In the data rows, the value 128 means zero.
Some points, one per row:
array([122, 157, 112, 155,  86,  93, 105, 110, 126,  97, 152, 255])
array([143, 104, 111, 145, 142, 113, 111, 104, 124, 144, 154, 114])
array([123, 144, 111, 113, 120, 135, 136, 104, 125, 121, 110, 113])
array([130, 107, 109, 107, 141, 110, 109, 115, 123, 140, 115, 110])
array([123, 128, 108, 110, 159, 109, 146, 106, 120, 152, 111, 116])
array([128, 220, 109,  88,  81, 100, 147, 126, 123, 150, 128, 107])
array([149, 106, 110, 159, 109, 177, 114, 140, 127, 120, 113, 122])
array([146, 100, 108, 167, 126, 161, 108, 143, 125, 115, 117, 113])
array([134, 108, 101, 216,  89, 234, 105, 246, 119,  84,  98, 104])
array([ 72, 107, 248,  72, 222,  72, 169, 113, 126, 217, 122,  91])
array([ 68, 219, 255,  68, 131,  76, 145, 115, 120, 225, 185,  92])
array([131, 111, 110, 124, 101, 117, 110, 105, 124, 118, 113, 162])
array([146, 107, 109, 127, 136, 112, 116, 107, 125, 110, 114, 128])
array([105, 130, 124, 117, 180,  96, 165, 110, 120, 121, 147, 179])
array([ 98, 113, 162, 116, 185, 117, 153, 153, 123, 132, 161, 106])
array([115, 119, 111, 145, 145, 112, 110, 105, 124, 113, 129, 160])
array([188, 107, 109, 191,  91, 153, 105, 108, 122, 110, 105, 110])
array([134, 106, 103, 197, 107, 200, 106, 205, 121,  94, 112, 107])
array([122, 121, 143, 111, 126, 138, 152, 125, 124, 128, 115, 116])
array([141, 175, 109, 175,  68,  73, 102, 115, 127,  88, 182, 255])
array([142, 164, 147, 103, 116, 107, 112, 106, 124, 159, 133, 113])
Here are 10 more points, each followed by its number:
array([ 71, 108, 123,  83, 175,  84, 116, 110, 127, 136, 110, 101]) 0
array([118, 139, 251, 114, 147, 118, 161, 105, 124, 162, 180, 127]) 1
array([144, 103, 107, 192, 159, 196, 105, 204, 126,  79, 108,  88]) 2
array([153, 121, 126, 168, 109, 148, 105, 111, 119,  90, 124, 129]) 3
array([127, 103, 110, 151, 129, 164, 124, 139, 124, 120, 112, 121]) 4
array([102, 110, 112, 102, 161, 104, 196, 103, 122, 182, 110, 112]) 5
array([165, 114, 145, 153, 104, 141, 111, 108, 123, 120, 112, 113]) 6
array([157, 135, 107, 139,  99, 120, 110, 119, 125, 115, 132, 169]) 7
array([ 85, 171, 110,  95, 113,  97, 146, 154, 123, 126, 154, 127]) 8
array([111, 192, 114, 127,  65,  85, 103, 171, 126,  94, 151, 255]) 9
Which of these numbered points is nearest to each point below, looking only along the 4 directions in which the first points spread most? Its number follows each.
array([104, 133, 255, 110, 170, 107, 136, 106, 255, 181, 214, 123]) > 1
array([111, 133, 255, 109, 168, 111, 146, 105, 255, 194, 211, 113]) > 1
array([ 89, 108, 108, 123, 210,  93, 186, 112, 118, 102, 150, 205]) > 0
array([ 84, 109, 104, 181, 106, 255, 109, 247, 114,  88, 100, 111]) > 2
array([120, 217, 107, 134,  80,  86, 100, 108, 125, 112, 185, 242]) > 9
array([ 96, 142, 106,  98, 133, 128, 186, 105, 125, 114, 110, 108]) > 5
array([115, 164, 148, 107, 114, 116, 136, 122, 126, 129, 146, 136]) > 8
array([143, 126, 112, 130, 115, 137, 133, 127, 122, 145, 113, 111]) > 6
array([ 96, 112, 113, 119, 195, 101, 183, 110, 122, 108, 149, 210]) > 0
array([123, 102, 140, 109, 139, 110, 110, 105, 124, 161, 112, 111]) > 5
array([ 75, 241, 255,  88, 124,  85, 121, 111, 122,  90, 206, 255]) > 9
array([ 59, 110, 111,  77, 175,  75, 105, 111, 127, 119, 109,  96]) > 0
array([ 77, 109, 255, 128, 183, 108, 117, 141, 119,  96, 177, 140]) > 1
array([172, 103, 110, 160,  97, 155, 112, 122, 123, 116, 111, 141]) > 3
array([ 95, 133, 111,  95, 182, 102, 189, 112, 121, 151, 163, 165]) > 0
array([128, 130, 110, 109, 118, 119, 132, 128, 125, 132, 115, 112]) > 6
array([ 86, 249, 111, 105,  64,  85, 104, 113, 121, 131, 190, 183]) > 9
array([ 75, 105, 106, 146, 172, 239, 107, 225, 120,  91, 110,  96]) > 2
array([127, 140, 109, 143, 101, 109, 110, 104, 126, 112, 139, 208]) > 7
array([ 86, 139, 111,  89, 200,  98, 208, 116, 119, 145, 181, 185]) > 0
array([113, 107, 135, 113, 184, 112, 217, 105, 123, 170, 189, 113]) > 0
array([ 74, 169, 108, 116, 184,  84, 135, 110, 125, 102, 201, 230]) > 9
array([106, 105, 109, 124, 165, 142, 105, 162, 125, 111, 119, 114]) > 4
array([193, 103, 111, 193,  80, 159, 109, 112, 121, 111, 109, 107]) > 3
array([ 63, 108, 109, 136, 107, 255, 155, 255, 118,  94, 107, 133]) > 2
array([ 92, 113, 111,  90, 187, 103, 196, 124, 124, 178, 110, 106]) > 5
array([107, 105, 110, 111, 153, 158, 105, 185, 125, 113, 114, 108]) > 4
array([ 68, 112, 255, 140, 200,  79, 104, 120, 118,  92, 204, 153]) > 1
array([137, 134, 108, 132, 108, 121, 111, 119, 126, 120, 133, 168]) > 7
array([128, 129, 111, 116, 113, 143, 141, 124, 125, 121, 112, 125]) > 6
array([135, 146, 107, 124, 102, 115, 112, 122, 126, 119, 139, 176]) > 7
array([108, 169, 125, 122,  97, 109, 106, 109, 125, 112, 140, 221]) > 9
array([ 82, 113, 232, 100, 248,  83, 215, 113, 124, 186, 251,  98]) > 1
array([142, 176, 148, 106, 106, 114, 116, 107, 124, 157, 132, 114]) > 8
array([153, 119, 111, 129, 114, 135, 134, 127, 124, 115, 110, 112]) > 6
array([141, 108, 110, 114, 128, 119, 110, 102, 126, 184, 135, 115]) > 5
array([119, 146, 111, 107, 136, 101, 171, 105, 123, 159, 110, 123]) > 5
array([118, 118, 113, 103, 191,  93, 129, 108, 120, 125, 124, 103]) > 0
array([ 92, 108, 108,  90, 185,  94, 129, 112, 126, 161, 106, 107]) > 0
array([115, 125, 102, 178,  92, 206, 144, 231, 119,  86, 102, 102]) > 2
array([133, 139, 108, 129, 112, 117, 111, 117, 126, 121, 142, 170]) > 7
array([138, 191, 141, 106,  95, 102, 140, 135, 125, 112, 120, 111]) > 8
array([ 87, 108, 107, 109, 153, 100, 116, 109, 125, 111, 108, 104]) > 0
array([139, 178, 107, 102, 110, 100, 109, 106, 122, 188, 150, 107]) > 8
array([ 96, 106, 107,  88, 191,  95, 108, 112, 128, 145, 104, 107]) > 0
array([126, 135, 111, 113, 115, 126, 142, 128, 125, 118, 114, 115]) > 6
array([145, 107, 112, 187, 107, 146, 114, 145, 123, 112, 112, 163]) > 3
